One turning vector, and how many ticks it has turned
The counts run from 0 to 393.
[ 79 148 150 124 136 112 165 157 119 110 166 117 130  58 164 103 104  91
 118 120  93 123  76 135 115 156 110 105  94 109 124 159 110 163 134 138
 155 174 115 136 108 105 107 154 116 139 124  91 129 136 161 122 141 164
 132 165 152  81 124  86 136 132 126 161 144  85] -> 33
[130 143 175  97 140 124 147 132 114 121 171 145 171 136 172 159 119  84
 132  87  98  76 150 139 157 125 124 116 113 127 164 139 125 154 127 130
 137 189 138 107 131 145  62 117 105 125  69 135 131 133 152 182 146 133
 113 150 153 149 136 112 100  89 134 177 157 135] -> 338
[148 143 173 119 137 101 134 155 140 125 164 133 157 108 173 134 121  81
  99  64 128 108 126 136 139  93 119 127  75 132 147 141 119 147 130 142
 149 188 126 121  81  92 114  99  98 133 109 111 107 153 165 150 176 142
 116 158 152 121 166 114 123 118  82 156 149 101] -> 186
[132 144 130  88 132  93 139 159 107 108 177 175 114  82 176 119 111 126
 127 101 103  87 111 123 136 116  89 111 134 101 146 131 135 150 108 136
 167 115 136 152 124 134 112  84  75  84  84 130 144 140 150 161 146 144
 110 160 168 120 156  62 120  75 123 134 126 103] -> 367
[ 91 155 137 106 176 107 162 116 122  89 140 103 152  82 152 124 100 128
  98  94 126 109  84 149 130 146 108  88 101 114 141 149 102 164 134 114
 143 168 121 109  99 103 119 145  99 171 120  81 163 123 132 119 130 152
  74 145 167  75 128 109 133 130 127 155 159 117] -> 314
[103 153 152  94 101 102 135 129 116 129 154 124 190 118 151 139 116  55
 112 107  82  92 128 156 160 129 101 129  99 141 174 128 114 141 135 114
 145 198  97  96 135 126  92 139 121 156  87 104 152 127 157 151 147 152
 115 147 132 124 124  86 124 121 147 163 185 105] -> 343
[140 158 218 106 128 113 106 148 107 105 152 148 138 105 180 137 125  93
 136 135 105  78 119 157 146 146 100 109 141 151 149 127 109 133 118 134
 144 158 114 116 137 147 113  95  64 129  74 111 105 123 155 132 143 111
 135 163 139 191 129  77 127 106 153 155 125 117] -> 47
[159 151 165 115 121  76 140 157 109 137 172 110 163  99 157 106 113 115
 110  97 116 104 116 132 168 130  76 122 124 116 176 117 133 139 109 104
 175 143 106 107 119 134 143 118  72 132  88  99 165 117 184 114 152  93
  97 144 173 140 122 108  95  87 136 125 172 112] -> 11
[131 156 185 105 144 111 119 121 130 121 139  88 161  75 164 132 133  77
 110  85 126 118 117 172 146 121 110 122  80 143 150 130 110 126 123 117
 134 193 111 122 108  88 132 123  92 152 105  97 134 163 184 107 159 144
  96 167 137 159 151 100 135 128 136 136 167 112] -> 184
[ 83 145 133  80 143 125 145 118 107  86 152 153 129  67 150 131 123 103
 141 125 101  81 111 144 132 152 101 104 127 128 135 147 115 147 122 130
 134 173 123 119 160 133  90 137 110 116  91 110 119 129 146 153 126 179
 119 158 152 127 124  35 159 121 169 169 125 109] -> 202
[107 145 173 140 161  96 157 133  87 112 172 161 134  50 203 123 127 113
 149 112 117 127  86 130 118 147 111 139 138 122 120 144 110 133 131 161
 124 162 134 154 108 128  93 125  93 130  91 112 105 137 163 157 151 151
 102 157 144 108 117  71 138 106 129 161 130 110] -> 39
[138 135 182 114 151  88 144 136  93  99 180 126 149 110 183 108 128 105
 137 111 104  75  99 135 145 167 133 117 146 119 151 136 135 137 121 147
 145 174 107 111 135 123  91 128  84 130  75 102 162 125 170 162 137 121
 128 166 132 159 104  99 115  81 146 182 124 145] -> 332
[106 166 147 116 134  93 142 174 150 116 162 154 138  91 153 117 101 148
  92 102 122 102 108 118 129 101 101  75  91 109 159 133 128 162 106 130
 158 121 142 107 104 105  96 102  83 109 124 144 144 144 120 169 132 164
 117 139 184  74 151  98 111 115  79 141 156  96] -> 233
[ 97 174 155 102 138 106 117 110 149  99 124 104 153 104 138 154 122 107
 105 126  95  88 129 163 139 139 126  80  97 158 146 136 108 124 108 106
 143 170 122  79 136  90  99 137  88 158 111 112 139 127 117 123 136 182
 153 176 132 118 149  59 161 162 127 158 160 123] -> 271
[112 146 162  97 149 125 159 161 125 116 166 135 112 121 139 123  83 115
 125 136  91 106 124 111 125 123 123  85 106  97 139 146 132 195 114 105
 195 156 166 113 116 139  89 130  93 101 101  98 146 119 154 151 131 108
 141 166 178 107 118  96  83  85 108 153 148 114] -> 164
[101 183 148 105 160 105 125 144 158 115 157 132 142  82 133 136 118 144
 116 112 131 117 135 151 143  70 104  80  66 120 152 128 118 146  84 105
 147 119 144  98 133  94 100 105  64 115 119 139 133 145 150 128 120 179
  99 160 158 115 168  73 109 119 106 121 171 111] -> 230
[114 160 158 134  96  95 118 163 141 143 151 144 148 123 140 151 124 101
  98 138  74  76 150 121 147 107  89 108 110 155 171 121 117 113  91 115
 178 178 125  62 139 123  97 117  96 129 112 121  98 102 133 157 164 166
 150 138 151 110 129  93 124 146 124 157 168  99] -> 59
[167 151 154 128 133  77 126 163 113 135 154 136 134 106 172 139 144 140
  79 103 146  71 104 125 151 112  91 117 113 159 195 129 101 115 113 120
 163 156 102  97 144 135 152  92  82 139 102 102 129 119 148 154 179 114
  95 118 183 131 122 108 131 116 145 151 165 105] -> 221
[114 144 107  98 178  96 148 119 118  80 153 121 117  61 154 111 116 147
 106 104 128 110  92 152 127 133 117  94 107 109 130 147 118 131  92 118
 151 137 134 105 126  75 121 126  70 130 105  87 177 127 152 126 141 159
  85 158 167 124 133  91 143 104 146 150 112 133] -> 155
[143 155 179 105 147  90 124 163 108 115 170 132 126 105 154 126 133 174
 123 130 112  80  97 123 151 167 108  73 136 135 172 136 122 143 115 125
 154 105 110 102 149 133 110 122  61 125 104 124 152 108 139 146 127 100
 120 143 179 132  94  85 113  83 144 156 152 124] -> 87
[104 157 148  94 156 112 127 139 114  91 147 157  95  45 156 114 109 108
 121 129 118 118 128 156 139 111  90 105 125 106 127 131 126 144  89 120
 165 128 152 131 125 110 123  95  58 102  94 105 131 140 164 113 143 148
 111 173 153 151 162  48 137 114 140 122 113 110] -> 364
[152 152 134 103 155  89 127 144 150 128 155 153 132  97 167 151 143 153
  92  81 156 101 122 145 161  84 110  89  78 138 177 129 120 124 117 117
 144 122 135  93 132 108 106  82  85 128 106 130 133 155 147 165 153 158
  84 146 185 115 177  94 126 108 111 132 174 119] -> 226
[167 152 145  96 141  87 149 134 128 135 157 153 154 142 151 160 119 137
 100 103  95 100 161 119 150 102  92 110 125 121 169 131 144 146 116 102
 191 144 148 102 118 129  96  94  79 124  97 114 164 130 138 161 152 107
 137 146 180 133 152  95  86  94 113 122 167 137] -> 298
[141 124 160  96 147 120 142 137 114 129 171 126 154 135 167 170 134  94
 124 108 108  80 128 130 144 147 142 112 100 136 167 156 117 161 127 131
 149 199 134  88 145 136  78 132 112 115  88 100 123 130 168 179 158 130
 144 152 151 140 127  94 105  78 148 181 167 135] -> 337
[119 149 118  98 115  84 161 168 100 123 185 150 117  82 152 112 128 138
 131 121 103  87 106 120 153 162 100 100 133 122 174 127 130 129 110 121
 164 130 112 113 168 131 108 126  88  91  84 105 155 118 169 141 143 146
 118 138 162 121 104  65 114  68 162 147 146 107] -> 372
[ 89 164 172 111 132 119 123 149 115  91 154 159 120  86 158 118  91  97
 116 135  78  64 117 140 129 149 101  79 117 123 133 144 124 129  92 138
 162 171 132  82 148 116  99 122  80 118 102 111 106 106 120 150 128 159
 141 156 142 122 114  88 154 127 154 186  96  88] -> 199
[104 160 125  95 146  94 144 120 141  88 126 148 166 116 162 152 117 110
 104 100  96  93 135 145 137 109 113  98 114 116 148 142 120 145 138 139
 147 164 126 114 122  95  63  98 104 158 115 121 130 155 109 163 145 182
 128 170 155  86 170  78 144 151  95 164 161 119] -> 273
[154 153 159 134 144 107 143 158 131 158 169 122 128 110 141 139 122 136
 125 105 132 129 139 131 149  87  86 130 122 126 155 112 135 132  83 108
 184 157 159  89 108 113 112 120  66 120  87 103 131 131 184 146 165 106
 103 158 162 147 141 112  78  70 108 131 166 125] -> 13
[140 163 185 149 122  86 130 181 145 152 159 116 154  89 168 135 115 121
  84 104 123  96 117 122 130 120  99 107  84 139 150 136 103 145 125 119
 165 165 122 110  85 111 138 121  88 156 137  98 111 140 149 135 175 122
 115 145 176  92 134 120 121 140  85 133 178  86] -> 391
[ 84 147 192 142 156 117 151 152 104 112 164 150 144  75 191 115  91  98
 139 114  94 121 111 119 113 122  90 129 135 112 102 132 125 160 129 140
 152 168 144 142  80 115  85 127  95 129 103 115  96 142 149 138 132 140
 111 161 153  99 127  90 112 117  95 158 123  93] -> 35
[172 136 124  93 162  87 162 130 103 103 141 141 113 102 179 172 154 153
 114 121 121  80 104 119 131 132 119 110 150 122 150 146 121 145 128 126
 168 155 139 108 146 140 132 101 100 130 101  70 135 136 145 161 168 119
 164 154 181 116 132  73 126  95 162 159 146 149] -> 290
[151 144 205 128 154 133 122 158 141 137 144 121 149 117 164 157 111  94
  96  91 136 117 138 148 125 107 111 115  87 153 135 135 104 161 108 117
 165 212 157  99  93 131 120 116  84 152 103  92  95 144 159 134 176 106
 119 161 155 141 142 115 107 134 106 159 167 106] -> 182
[111 165 140 123 167 117 124 150 128  88 106 182 117  87 161 147 111 140
 107 127 120 106 141 135 124  84  79  93 127 130 118 132 116 149 104 114
 165 139 162 126 114 123 116  80  91 130 128 113 111 143 122 129 143 152
 102 150 174  89 162  60 144 154 116 129 137  91] -> 71
[102 172 140 103 145  96 136 143 119  82 124 159 140  83 157 132 117 121
  89 121 104  73  97 141 139 115  79  83 110 128 152 149  96 141 130 108
 149 148 114 120 133 125 133 102 104 146 129  88 120 132 116 137 152 157
  95 133 177  80 133  74 181 171 134 144 143  81] -> 69
[123 132 125 127 146 115 140 141 119 111 135 157 123  89 180 138 135 106
  79  88 124  92 106 133 116 115  91 119 115 136 145 145  98 120 108 130
 160 187 133  98 124 111 129 100 106 143 105  74  93 131 134 157 192 151
 101 143 187  87 140 110 167 140 136 168 128  96] -> 355
